Named turns come first, each shown by rows before and after it. Which turns, in which order, take the first row of each pair that follows to the second? Write the first one first, as in the answered first pair.
S:
[ -8   2 -17  10  18  34   6  29  26 -13] -> [-18 -32   8  -7  40  17  -1   7  13  -1]
[ 10 -11   6   0  29 -13 -13 -24  -1 -19] -> [ -5 -15   4 -23 -13 -23  14 -23 -11  10]
[  2 -34  14   6  24   8  -7  -2   6 -11] -> [-10 -34   9 -13 -16   1  18   1  -1  14]
Z:
[  3   2   5   4 -21   6   2  -4   7   1] -> [ -2   9  -3   5 -21   5   1   0   7   3]
[  7 -24  10   6  39  -3  -8   5  18 -14] -> [  0 -13  -8   7  41   0 -13  12  21 -11]
[-34  12 -11  -3   7  11 -18 -12 -20  28] -> [-26  -6  -1 -16  -2 -16 -15 -26 -31  19]
[ 15 -13  14 -13 -17 -30   9 -18 -22 -16] -> [12 -2 31 24 -3 36  5  3 -4  2]
M:
[ -7 -22  37   3   1  26  19   1   0  14] -> [ -3 -10   8 -19 -35 -17  33  -1 -11   3]
[  4  -5 -28   2   5 -22 -17   2  -4 -17] -> [ -5  -7 -18  15  27   3 -26   5   2  -7]
[ 13   5   6  15 -33  29  38   6   9 -21] -> [  0  17 -15  10 -35  26  36  13   9 -13]
[-21  -8  -3 -17  -5  -4  10   4   3  13] -> [-15 -18  13 -12   3   7   8   0   8  10]
T:
[  5 -14  12 -14  -4  -8   9  -4  -3   2] -> [ 11 -11  17  -7  -1   1   2  -9  -7   6]
[  3  15 -11  -5 -40   3  25   6  -7  13] -> [-11   2  -9 -18 -32  -9  29   7 -11  16]
[-9 12  0 23 36 34 11 33 37 -8] -> [-21   4  -3  12  38  21  21  36  39 -11]
[-33   4 -28  -7 -26 -16  16   3 -11  40] -> [-33  -6 -16  -7 -18 -15   9 -12 -20  48]
C:
[-24 -34  15 -26  15  -5  20   9  24 -23] -> [-10 -20  11 -13  16   0  16  15  33 -46]
[ 16   7  21   7 -14  16  -3   7   6 -12] -> [  9  -3  31  -1 -15  17  -3   1  -1   5]
[-21  17 -53 -16  50 -49 -11  34  19 -35] -> [ 29  42 -32  29  44  -7 -33  26  18 -56]
Pairs:
Each pair is 2 to 3 turns apart.
[ -9   2  -3   4  31  -3 -23 -11 -10  17] -> [ -7  21  -9   5  -9   7  -9  -6 -14  33]  S, T, T
[-15   4 -25 -21 -33 -27  35  18   7  -7] -> [ -4 -33  26 -19 -26 -16  39   2   6  -5]  Z, T, C
[-11  25  -2  18  29  29 -19 -16  -4   9] -> [-20  -2   8 -14  14  -7  -9 -36 -21  22]  S, Z, Z
[-22  -8 -18 -12  17 -18   9  17  10   2] -> [-12 -18  16   4  21  14  11  15  16   6]  Z, Z
[ -7 -15  -5 -12  10 -17 -18 -28 -18  17] -> [  6 -31  26   0  13   4  -7 -24  -8   6]  C, Z
[  8 -15   9   2  20 -14 -27 -17 -13  -6] -> [ 12 -17  26   5   8  -1 -21 -19 -15   1]  M, Z
[-26 -12  -6 -26  -1  -7  27  37  27  15] -> [ -4 -18   5 -22  -4 -16  34  36  31 -19]  M, C, M
[ 19  13  19  12 -16  23  14   6   4 -15] -> [ 11  25   8   8 -31  18  11   1  -4   2]  M, C
[ 55  21  25  17 -47  16  -5 -32 -24   6] -> [ 26  32 -24 -12 -62 -25  10 -20 -26  12]  M, Z, T
[  2  11  -9  17   7  17 -29 -12 -11   2] -> [-17 -20   7  -5  16  -2 -16 -19 -14  11]  S, C, M
[ 24   1  -6  17  38  -4 -22   4   3 -26] -> [ 21   7 -24   6  25 -25 -18   4  -2 -31]  Z, M
[ 19 -17  10  12  35  16  15  22  32 -79] -> [ 22 -43  60  12  34  43   0 -13   4 -28]  T, C, C
[  9  -7  23  -5 -39  17  25   1  -4  20] -> [ 22  11  13  16 -25  30  18  17  11  -7]  S, T, C
[  7 -11  10 -33 -28 -15  30 -15   0   2] -> [-11  15 -22  -3  38  16  -7  12  25 -10]  M, C, S
[20 26 17 40 -8 49  1 -5 -9 -3] -> [-11  21 -27  22  48   5 -17   8   5 -31]  T, S, Z
[ -9 -38  24 -17  -5 -25  10 -16  -9  10] -> [-41   8 -31  -5   8  -8  -4  16   4  23]  Z, Z
[ 22   9 -16   2  24 -16 -35 -22 -18 -21] -> [ 33  13   7  18   6  16 -33 -23 -19  -6]  Z, C, T
[-12  14 -12  23  18  38   3  36  22   1] -> [-23 -30  27  -7  15  20   4   2  -6  44]  S, T, S
[-18 -11  -1   7  29  18 -17   7   5   2] -> [  2 -21   3  -5  21 -13 -22 -14 -12 -11]  Z, T, M
[  4   7   4  25  28  18 -13   4   9 -17] -> [-28   2 -15  -3  27  -3 -14  -3  -4  18]  C, C, Z
[-28 -15 -20 -33  -3 -34  35   5  21  -2] -> [-27  -8 -12   0  34   9  22  22  43 -12]  M, C
[ -1  20 -29  -2 -22 -13   9  20   8 -12] -> [ 13   3 -11 -10 -28 -29  13   4   0 -18]  C, Z, T
[ 36  -3  24  10  17   4 -12 -12  17 -35] -> [-14 -10  15 -11  37  11 -24 -17   4  33]  C, Z, S
[-12   3   8  13  15   9  12  13  11  -7] -> [ -3  -9  20   8  14  -1  13   4   4 -11]  M, Z, S
[ -5 -22   3 -16  17 -25  -1  -5  -2  -7] -> [-20  -8 -15 -17   6 -21   7   9   2  10]  S, M, Z
[ 15   1  21  32 -10  35 -29 -29 -27  29] -> [-11 -29  20  -9 -19  -9 -10 -37 -36  44]  C, M
[  9 -28  -7 -28 -11 -12   0   9  -4  15] -> [ 16 -24  -4 -22 -24  -4   6  11  -4  17]  Z, M
[-12 -15  15  -5  -1   5  16  15  17 -15] -> [-25   5  -8   2  12  14  -7  19  14   0]  T, T, Z
[ 21   2   4  14 -10  -1   3  -5  17 -28] -> [ 16  -1  -2   0 -20 -21   5 -10   9 -22]  M, Z
[ 12  -8  -9 -15 -16  -5 -36 -23 -20  33] -> [ 34   0   5   8 -19  20 -35 -18 -13  16]  M, T, M
[ -3  23 -51   1  20  -5 -32 -19 -24  12] -> [ 20   1   7  20  18  40 -29 -31 -24  26]  M, T, C
[  2  25  -8  13   8  16 -18   7  -3   9] -> [-14  18 -23  -8   3  -4   5  20   9  -1]  T, T
[ -8  43 -29   5 -38  17   7  15   2  25] -> [-23  29 -27 -11 -40   3  20  15   3  33]  C, C, T
[ 11 -25  21 -17 -16 -15   9 -23 -20  13] -> [  8 -25  17 -18  -3 -22  -2 -28 -22  12]  C, T
[  3  19   9  24 -28  55  21  24   9  23] -> [-35 -22  16   4  39  37   1  16  10  34]  Z, T, M
[ 26   8   9  -2 -43 -10  29  12   1 -17] -> [ 11  31 -16   3 -35   2  21  26  10 -11]  Z, Z
[ 23  18 -44   7  -9   1 -24  -7 -13 -32] -> [ 34  -8  -4  14  16  18 -38 -25 -20 -21]  S, T, Z
[ 14  -1   7  13  -1  -9 -20 -27 -25  -3] -> [  1  24 -18  16  -5   0 -20 -13 -19  10]  Z, M, M
[ -3 -35  25 -18  12 -19  12 -11   3  -4] -> [-15   6  -2  14  21  28   6  25  27   0]  S, M, S
[ 25 -10  24   2  -3  18   2 -28  -9   2] -> [ 11  -1  11 -10 -33  13  22 -17  -9  14]  S, T, C
[-11   1 -26  -3   6 -12  -1   7  -1  -9] -> [  3 -13   8   5   8   2 -14 -15 -16   6]  C, C, S
[ 26  45 -36  37  14  32 -23  11  18 -33] -> [  5 -20  23   7  44  19 -47 -43 -22  27]  S, T, C
[-12  -4  28 -32 -12 -28  11   0   4  15] -> [-19  20  -5 -28  -9 -35   0   9   6  10]  T, M, C
[ 35  20   4  12 -42   7  12   0  -5   2] -> [ 30  25 -12   9 -43  -3  11   3  -5   0]  Z, Z
[ 16  11   8  -8 -38 -22   5 -31 -46  37] -> [ 47  37  -6  20 -40 -14   2 -19 -30  -4]  S, Z
[-16 -21   0  -6   9  13 -17  10  -7  17] -> [ -4 -26   8  -7  12   4 -21  -1 -14   8]  C, Z, T
[  8  -1  29  15  34  36 -18   9  -2  -6] -> [ -6 -22  29  -6  46   9  -7  10   4 -15]  T, T, S
[ 20 -20  34   2  35  41  -4 -11  18  -6] -> [ 14 -17  37  -2  19  49   3 -13  13  17]  T, C
[-13 -29  10 -27   7 -28   6  -2  -6 -17] -> [ 20  -7  10   1   8 -12  -5   4   3 -51]  C, C
[  9 -12  -3  -9  10 -24   7   5   6 -27] -> [  6 -19  26   0  -6  11  21   7   8  -2]  S, Z, S
[ -5 -18  20   4  31  26  -6   6   4 -22] -> [ -4 -12   5 -26 -33 -11  12  -9 -24   3]  S, T, M
[ 22  18 -17   3 -17  -3 -19 -11 -16  -6] -> [ 24  17 -17   1  -7  -6 -22 -10 -14 -15]  S, T
[  1  -1   5   6  12  10 -24 -13 -12  18] -> [ 25   5   7  13  -8   5 -14 -13 -11  -4]  T, M
[ 13 -15  50  22  21  18 -27 -26 -20   7] -> [ -8  43 -21  33  18  27 -36   9  -7  11]  M, S, M
[ -2 -13  20 -12  16  -9   5 -15  -8   8] -> [ -1  -9  26  -6  10   7  10 -14  -7  19]  M, Z
[ 38  -3 -29  17 -19  -6 -25 -21 -12 -20] -> [ 12   5 -30  23  -3  21 -39 -18 -13  20]  M, C
[ -6   2  -7  -2  15 -17  33  23   5 -16] -> [ -3 -18  22  -1  35 -11   8  -4 -14   4]  T, T
[  7  32  16  13 -45  11  21  16  -2  -5] -> [ 10  25  12   3 -51 -10  25   8 -10 -12]  Z, Z
[ 15  29 -17  23  -2   0 -13   4   4 -22] -> [ 14  -1  11  20  27  -1 -26 -15  -6 -17]  C, T, S
[-16  16  14  -6   5   5   7  14   3  19] -> [  5  -2  32 -10   2 -15   9  -1  -3  -1]  S, Z, Z
[-28   6 -22  -4  18   4   4  23  21   4] -> [ -3 -31  25  -8  24  -8   8  -5  11 -11]  T, M
[  0 -51  28   2   9   0  16 -14   5  15] -> [  1 -52  26   5  20  -2   4 -20   4  16]  C, T
[ -4  26 -50  -9 -41   6  24   9  13  12] -> [ 35 -23  21  -7 -42   4  31 -24   3  -7]  M, M, C
[  4 -26  21 -19  14 -37 -32 -50 -38  19] -> [  4 -38  61  10  30  21 -17 -28 -10  17]  C, Z
[  7  27 -27   9  12  -8 -40  -2 -18  16] -> [ -5 -17  -4 -20  14 -37 -23 -13 -24  22]  S, Z, C
[ -6 -14  -4  -3 -17 -18  -4 -13 -10  11] -> [  7 -21  12   7 -23  -5   8  -7   1  -1]  S, T, Z
[  2  12 -15   4   7  -4  -7   3   6 -14] -> [  5  15 -11   8   2   2  -6   3   6 -15]  C, T
[  3  20 -22   1 -17  -7 -17 -16 -24  11] -> [ 12  25 -19   4 -33  -2  -1  -6 -14  -2]  Z, C, S
[-5 -2 13 21  7 37 -4 11  9 14] -> [ -8 -16  18  14  24  27  -5   9  10   5]  T, S
[ 17   3  -1  17  46  11 -51  -1  -1   2] -> [-23 -20 -19 -39  16 -42 -10   5  -7  24]  S, C
[ 22  -2  36  19 -18  32   8  -1   4 -17] -> [-29  24 -25  11  23  23 -17  20  10   6]  Z, Z, M
[  7  27   0  10 -30  33  14  -5  -8  17] -> [-16  21 -12  -9 -23  18  17  -4 -12  33]  M, C, Z
[-17   5 -24  -7  32 -20   2   2   0  14] -> [  6  23 -25  14  25  -9   3  10   8 -16]  C, C, T
[  5 -21  30   8  23  20  15  24   8 -22] -> [  9 -11  30  17  16  32  15  24   7 -19]  C, T, T
[-16  27 -25 -14 -20  14  22  23  12   9] -> [  6 -15   1 -35  -9 -34  21  -6  -2 -20]  M, Z, Z
[-21 -11  16  30  66  23 -53   0  -3  -1] -> [-75  -9 -28 -27  15 -24   3  25   3  24]  S, Z, C
[ 16  -6 -23 -23 -10 -32  14   5   0 -23] -> [ 27 -27  23   1  25   9   4   2  11 -21]  M, M
[-30 -44  12 -42  -4 -22   5   0   0  22] -> [ -9   9  -8 -10 -60  17   9  13  -2  38]  T, S
[ -6  11   0  28  30  26 -18   2  14   3] -> [-17 -35  20 -13  24 -22   8 -12   4   3]  S, C, M
[ 33  21 -14  17 -22 -10   4   6   4 -42] -> [ -8 -10  -8   8  55  -7 -34  -7  -1  -8]  M, S, Z
